 1.143 -0.239  2.725 -2.225  3.490  0.449 -5.699  4.282 -0.802 -1.830 -1.511  0.766 -2.489  6.021 -1.157  1.899 -0.850 -2.916  2.905 = J705
 0.027 -0.587 -1.326 -1.207  0.121  0.380  0.182 -0.636 -2.553  1.553 -1.300 -0.336  2.082 -1.611 -1.145  2.639 -1.079  3.175  1.561 = J288
-0.583 -3.754 -2.178 -0.617 -0.183  0.675 -1.032  5.274 -1.509  2.110 -2.014 -1.800 -1.392 -1.730  0.495 -0.988 -2.344 -1.660  1.258 = J982
-0.417 -0.533 -1.602 -1.766  0.637 -1.002  0.036 -0.269  0.630  4.237  0.655 -0.411 -1.524  2.279 -0.226 -0.831 -1.654 -1.616  1.769 = J568
-0.664  2.588 -1.800 -1.338 -2.554 -1.546 -3.526  0.259 -2.885 -2.494 -2.475  0.967 -2.061 -2.610  1.920 -0.775  2.849  0.626  0.509 = J348
 4.309 -3.322  3.949 -0.820 -0.109 -0.329 -0.263 -2.380 -0.570 -0.596  8.215  2.354  7.771 -1.475 -1.848 -1.082  3.840 -2.482 -1.236 = J6
-1.382 -1.381  3.895  2.903  1.767  1.932  2.589 -1.833  0.774 -3.150  3.797 -1.918  0.730  2.290 -2.384  1.915 -2.541 -0.770 -3.148 = J243
J348 | -0.664  2.588 -1.800 -1.338 -2.554 -1.546 -3.526  0.259 -2.885 -2.494 -2.475  0.967 -2.061 -2.610  1.920 -0.775  2.849  0.626  0.509
Table of tags by key:
-2.061 -> J999
-1.661 -> J5
-2.488 -> J737
2.082 -> J328
-1.391 -> J881
-1.524 -> J550
-1.392 -> J32
-1.660 -> J431
-2.489 -> J834
0.731 -> J380
0.730 -> J650
key J982 13:  | J32

-9.550  0.593 -4.164 -1.246 -> J348
-3.684 -4.705  8.066 -2.907 -> J982
-7.359 -6.098  3.479  2.596 -> J91
-2.986  1.352  7.822 -5.529 -> J568
-5.206  3.078  0.708 -8.519 -> J209
-8.776 -4.734  0.431  3.009 -> J575
-9.167  1.352 -4.167  0.961 -> J243
-2.986 -2.853  7.822 -5.529 -> J288
-2.865 -1.608  7.257 -6.746 -> J6
key -> tag
3.008 -> J543
0.432 -> J293
7.823 -> J4
7.822 -> J589
0.430 -> J587
3.009 -> J775
0.431 -> J824
key J575 3:  | J824
find: -3.684 -4.705  8.066 -2.907 | J982
J568 | -2.986  1.352  7.822 -5.529

7.370 4.090 2.087 6.118  J493
-7.929  4.230  2.063 -5.323  J348
-6.977 -3.014  5.962  2.024  J575
 6.524 -6.250  9.997 -1.659  J982
key -> tag
-1.659 -> J536
6.119 -> J706
-1.658 -> J132
6.118 -> J80
key J982 4:  | J536
find: 7.370 4.090 2.087 6.118 | J493
find:  6.524 -6.250  9.997 -1.659 | J982
find: -6.977 -3.014  5.962  2.024 | J575

